500 stands for zero in the data rows.
Some points, one per row:
ndarray[438 299 281 483 343 437 605 337 448 539 499 270 455 526 548 448 398 340 409 546 436 515 466 506 637 388 396 512 609 393 579 365 442 299 426 440 368 439 417 482 497 431 528 405 589 598 458 561 460 296 527 479 567]
ndarray[572 601 576 654 661 742 591 378 393 691 740 498 800 627 303 253 639 386 824 369 103 770 670 485 574 743 767 255 396 729 429 648 764 487 383 497 358 594 612 529 476 476 252 269 553 460 626 474 786 700 828 384 555]
ndarray[537 383 448 487 743 454 525 351 269 506 530 488 453 707 342 561 395 574 522 519 454 400 424 308 500 588 543 356 547 616 457 504 531 748 380 626 658 517 655 454 473 461 427 463 586 631 530 295 469 497 834 644 511]
ndarray[629 534 317 488 466 667 314 470 469 567 470 533 528 686 274 583 583 652 870 394 439 469 655 492 262 604 613 504 337 531 249 242 642 530 474 648 635 531 534 512 400 439 475 708 599 577 564 394 631 454 694 569 546]
ndarray[400 452 522 488 522 428 439 437 517 440 638 448 610 532 627 535 678 560 505 598 667 439 406 542 593 359 515 338 646 468 330 470 539 350 562 435 565 490 575 731 493 531 514 317 584 402 462 322 298 626 441 381 245]
ndarray[420 691 547 372 586 421 704 472 636 485 620 542 398 586 511 488 488 506 496 555 463 403 539 592 455 277 599 713 701 428 529 589 428 516 541 539 349 628 449 559 442 526 544 566 176 355 536 576 552 649 181 500 397]
ndarray[383 530 359 448 546 293 418 411 547 375 601 473 360 613 646 494 702 401 347 809 505 412 456 669 646 442 403 602 515 687 580 434 451 418 525 512 408 347 452 487 618 542 455 420 456 428 604 560 473 428 663 552 496]
ndarray[618 467 556 382 317 326 385 524 617 355 605 575 608 558 810 422 624 403 433 538 678 401 576 382 482 565 604 602 407 252 152 339 565 454 433 369 543 426 455 465 661 431 641 451 585 516 550 449 623 436 323 388 575]
ndarray[759 357 626 546 340 518 403 400 551 429 546 469 521 535 348 435 445 444 534 497 548 590 554 300 342 501 529 414 573 573 337 499 658 545 603 390 544 643 477 381 515 576 428 418 614 559 333 414 626 373 553 368 609]
ndarray[503 489 484 595 411 559 298 397 391 614 433 517 499 605 646 244 528 631 389 497 580 667 418 491 522 523 463 622 526 552 502 460 640 609 529 525 416 440 441 490 536 504 555 439 427 355 503 707 458 619 442 581 459]
ndarray[347 438 623 421 500 540 554 387 493 463 394 522 136 521 387 569 523 625 662 752 511 507 378 489 655 408 327 532 707 531 445 563 650 369 305 544 467 491 476 414 599 591 546 624 339 371 409 500 274 479 562 621 514]
ndarray[721 493 369 426 322 502 390 673 593 601 558 578 480 442 726 495 546 580 582 578 407 612 589 388 527 423 613 549 532 621 393 570 612 596 514 506 386 578 466 635 431 298 573 356 566 437 513 663 459 421 528 325 388]
ndarray[500 443 486 483 312 610 500 611 590 325 497 469 416 481 729 596 450 625 389 739 637 420 424 582 557 531 468 447 725 633 520 418 491 650 494 266 529 285 448 667 493 461 469 518 271 486 467 572 444 574 292 571 324]
ndarray[548 491 644 478 573 599 614 387 382 438 409 495 604 494 470 335 482 563 559 315 501 488 670 441 433 511 534 484 492 367 502 557 588 674 358 387 590 573 468 438 466 589 394 546 527 420 378 289 558 471 622 480 613]
ndarray[717 610 551 524 556 694 471 515 823 572 466 677 532 663 475 417 468 448 634 598 511 600 677 690 421 557 436 709 618 546 768 720 449 610 668 557 415 591 477 442 419 199 458 530 177 328 632 539 424 607 347 481 329]
ndarray[284 520 539 486 485 569 516 424 484 427 548 458 529 389 503 466 680 825 525 620 540 560 452 447 602 399 450 526 466 306 490 504 562 381 470 404 530 464 637 595 590 620 317 364 582 464 503 418 723 647 372 425 608]
10 more points follow, each with its number after it:
ndarray[541 522 395 538 504 463 385 309 531 509 354 613 600 534 597 489 365 441 434 533 576 481 273 601 345 491 316 564 515 702 544 399 462 594 620 585 422 521 389 530 592 752 590 591 663 558 378 587 442 404 558 607 409] 0
ndarray[505 639 382 558 609 435 564 627 271 619 701 481 635 387 426 411 647 301 513 562 340 464 485 579 534 540 578 429 456 456 515 604 521 491 268 499 320 551 758 588 752 576 537 492 317 376 569 706 459 568 755 576 440] 1
ndarray[439 598 451 392 365 536 577 581 632 550 531 238 604 598 564 626 546 520 485 400 583 567 692 418 354 297 478 558 453 580 457 583 557 640 641 419 523 523 346 330 529 454 373 556 618 528 465 397 640 369 346 336 369] 2
ndarray[747 544 555 694 737 569 289 501 313 496 658 826 820 655 160 440 492 541 630 477 159 674 821 405 614 709 668 340 481 824 544 728 562 353 400 511 458 572 898 361 315 522 280 157 622 674 732 482 794 498 771 297 657] 3
ndarray[391 632 490 415 327 673 585 703 519 490 580 208 485 524 552 466 649 566 357 413 536 425 522 528 514 427 400 341 525 368 557 596 507 525 500 618 535 318 342 421 529 640 542 508 270 559 452 496 739 335 488 398 512] 4
ndarray[463 626 567 250 575 552 546 419 556 578 595 628 591 557 459 364 396 442 689 566 646 353 582 464 602 443 364 749 647 478 625 704 440 507 462 524 453 587 661 627 454 369 299 509 481 570 539 442 526 523 508 450 277] 5
ndarray[463 529 547 295 574 492 611 430 549 574 504 430 227 382 372 549 271 499 376 362 514 280 444 440 397 324 443 732 454 439 671 446 216 455 488 616 498 364 531 653 555 287 523 474 555 337 288 217 471 548 346 419 480] 6
ndarray[524 462 495 565 329 501 508 464 547 550 566 279 621 398 679 641 544 505 327 667 390 325 418 482 360 669 587 370 384 615 454 525 526 369 459 393 588 562 547 550 635 544 387 477 451 629 598 621 394 350 585 381 484] 7
ndarray[532 571 507 445 471 415 277 371 369 288 584 437 632 591 464 446 558 490 599 412 394 730 581 546 412 740 702 436 313 587 474 525 710 528 496 363 452 668 467 505 527 612 374 494 464 364 473 488 462 312 711 608 515] 8
ndarray[472 357 441 647 530 478 554 521 373 586 377 510 452 519 446 327 341 345 441 508 414 483 288 522 344 437 528 463 451 590 323 508 564 501 543 406 492 498 415 580 408 550 508 382 576 437 643 751 407 493 560 484 612] 9
Which of these numbered points is nearest to each point below, looking only along the 7 directions in which the first points spread most? Its number follows each.
ndarray[399 634 565 538 462 528 566 567 609 641 489 846 364 608 432 487 635 506 533 539 398 514 705 634 492 448 518 592 663 575 662 594 583 459 561 529 620 658 471 527 519 290 663 601 377 349 704 589 438 600 379 559 507] > 5
ndarray[376 422 441 207 501 382 706 343 684 427 357 382 295 404 544 485 474 412 543 290 765 354 368 377 444 415 306 440 746 428 568 461 526 299 460 608 381 388 480 593 564 579 571 712 235 350 440 498 384 297 493 507 454] > 6
ndarray[458 477 526 572 262 363 629 535 574 440 637 579 499 463 314 435 589 475 529 464 491 445 539 384 773 520 397 411 555 481 636 446 496 430 637 482 643 703 400 517 725 534 572 388 383 604 652 399 493 393 265 396 397] > 4
ndarray[354 508 557 304 469 493 624 522 598 365 653 532 457 487 469 514 398 457 342 533 545 481 418 529 852 457 343 628 473 275 773 361 550 620 462 382 596 594 513 606 583 477 597 757 306 725 556 655 123 462 324 530 696] > 6
ndarray[584 394 594 581 422 601 410 515 370 565 566 474 616 558 380 530 521 585 437 415 446 688 503 502 206 545 514 375 339 460 358 476 609 516 564 442 433 482 385 412 519 646 515 459 728 503 580 484 619 364 796 763 641] > 8
ndarray[502 602 530 480 514 648 606 483 511 595 645 701 648 712 528 307 653 489 787 532 278 577 561 460 726 526 337 296 659 415 409 496 636 469 334 359 449 592 576 523 586 445 557 394 513 527 565 642 568 760 672 495 311] > 1
ndarray[449 480 370 485 503 418 508 491 392 520 548 539 447 641 385 304 542 615 660 474 483 767 553 296 723 596 518 475 700 553 482 635 602 457 493 406 405 421 585 418 631 578 532 529 454 473 598 600 310 484 572 390 502] > 9
ndarray[524 490 590 508 695 353 740 470 466 696 490 308 708 333 537 530 601 450 518 425 527 239 485 322 686 462 389 294 468 444 519 395 294 460 329 568 530 629 588 572 749 625 586 404 507 564 393 132 323 466 364 265 524] > 4
ndarray[574 491 578 457 568 602 756 532 521 824 605 738 565 521 576 542 648 510 575 409 443 534 874 487 787 356 502 529 604 456 894 633 661 337 503 478 403 538 510 627 511 362 396 710 437 358 707 430 400 757 253 522 349] > 5
ndarray[471 513 615 380 460 257 726 544 230 500 310 349 359 529 467 536 573 526 401 383 692 157 461 360 756 271 227 642 503 361 605 397 323 705 405 646 610 380 700 719 583 284 722 616 652 449 414 486 493 497 181 475 392] > 6
ndarray[239 247 443 336 407 222 684 409 483 393 390 387 371 418 480 596 460 365 526 455 675 197 272 590 383 370 445 759 549 491 701 262 302 647 561 762 477 402 441 525 558 577 625 620 467 442 291 508 386 507 403 496 338] > 6
ndarray[495 638 698 264 433 561 611 554 736 432 494 478 444 310 702 552 715 448 366 464 691 542 516 666 493 293 261 503 677 437 695 531 511 394 591 590 433 425 378 477 508 339 412 684 230 587 458 744 531 506 224 694 559] > 6
ndarray[163 448 314 377 390 484 558 468 588 353 409 498 320 494 472 648 191 597 261 349 818 322 464 436 604 489 415 492 597 332 619 418 323 744 553 510 643 536 482 678 229 421 741 746 609 711 411 407 606 287 369 586 582] > 6
ndarray[646 479 519 377 592 567 672 281 696 392 631 640 427 551 467 537 564 314 570 565 416 565 722 565 741 570 559 543 500 464 762 591 561 507 594 424 366 711 530 637 362 291 392 688 406 381 635 614 568 763 450 404 384] > 5
ndarray[541 468 590 608 580 362 565 288 375 368 479 536 737 633 356 461 519 404 328 526 242 565 188 748 438 589 423 627 370 658 379 369 416 497 418 457 633 369 478 408 397 713 406 455 608 601 377 629 796 344 650 438 338] > 9
ndarray[374 443 560 501 541 429 715 539 467 653 685 437 400 370 443 518 606 379 452 678 409 495 490 535 547 383 328 429 523 490 757 378 550 332 502 547 393 433 600 518 586 568 552 377 606 577 350 671 465 654 514 546 519] > 1
ndarray[468 390 540 620 344 483 533 519 653 503 625 481 503 597 404 578 483 579 483 517 541 611 533 574 529 397 724 643 609 563 440 484 458 449 411 504 278 363 428 418 601 495 566 510 478 451 501 582 295 570 206 413 651] > 4
ndarray[256 629 488 656 257 222 291 593 252 436 262 452 502 393 679 459 713 436 341 426 642 476 130 487 439 427 544 503 355 569 458 461 383 596 645 554 221 236 456 535 618 493 697 480 473 511 441 612 550 483 451 538 387] > 7
ndarray[510 560 472 526 417 566 191 544 668 722 517 709 501 399 505 503 401 518 441 608 420 606 582 430 674 361 631 375 385 443 309 534 422 469 348 536 647 372 514 628 501 548 728 397 638 539 578 462 498 647 490 591 417] > 7
ndarray[371 544 412 584 608 327 298 459 208 351 456 315 508 526 436 603 215 445 469 477 421 362 295 491 433 346 668 680 474 478 433 461 454 376 559 290 584 550 363 491 412 606 463 586 738 509 328 561 570 402 779 546 618] > 9
ndarray[560 319 652 461 264 698 357 501 554 481 622 472 551 524 606 439 385 567 644 429 499 629 646 382 564 566 754 423 291 771 154 320 554 473 431 506 647 501 608 385 408 412 310 552 629 402 667 444 520 394 753 285 517] > 8
ndarray[377 509 393 670 332 309 598 376 263 379 459 284 582 414 677 330 314 323 482 370 687 389 029 406 371 533 307 561 447 616 391 369 431 486 452 579 430 494 404 524 258 566 607 425 620 446 413 315 602 610 498 599 292] > 7
ndarray[571 585 493 657 766 623 485 625 550 520 552 618 505 636 412 508 548 456 645 626 348 562 679 593 592 512 696 547 418 428 592 692 654 477 541 342 481 647 612 496 445 628 471 477 246 616 329 508 480 571 448 387 373] > 5
ndarray[490 645 510 452 710 758 615 532 444 363 605 603 865 736 343 393 787 463 791 519 030 554 634 740 507 551 508 377 426 465 759 754 566 355 398 555 562 653 622 619 445 425 363 400 535 607 603 498 619 588 735 444 525] > 1
ndarray[723 443 731 595 754 645 404 341 366 607 676 569 707 574 305 312 485 475 715 540 148 829 688 513 460 670 620 335 495 768 512 642 585 361 347 256 616 827 779 453 473 556 268 346 570 686 544 635 501 538 814 361 523] > 3
ndarray[698 339 474 499 657 707 383 373 406 512 540 567 565 677 256 336 459 363 859 481 422 581 651 470 303 624 659 345 605 580 611 604 719 379 461 493 388 868 740 479 403 475 529 208 664 485 652 715 567 738 673 430 583] > 3
ndarray[423 579 439 370 510 598 570 363 552 545 463 627 347 424 579 550 310 473 366 326 643 263 509 584 505 441 413 512 656 394 636 597 362 528 613 631 517 492 378 712 625 343 676 411 635 502 381 501 462 390 350 626 484] > 6
ndarray[404 402 553 436 602 497 413 412 400 608 453 517 345 560 570 615 393 307 538 310 613 633 367 303 490 439 448 405 454 585 351 403 352 595 446 368 535 643 322 531 545 475 645 435 669 492 443 383 547 511 492 661 589] > 9
ndarray[414 456 486 486 414 564 410 574 284 595 320 350 617 429 414 497 369 514 428 467 418 382 154 406 229 531 496 456 561 585 458 240 415 490 426 347 362 462 717 611 573 659 552 403 713 507 305 448 506 474 570 557 471] > 7
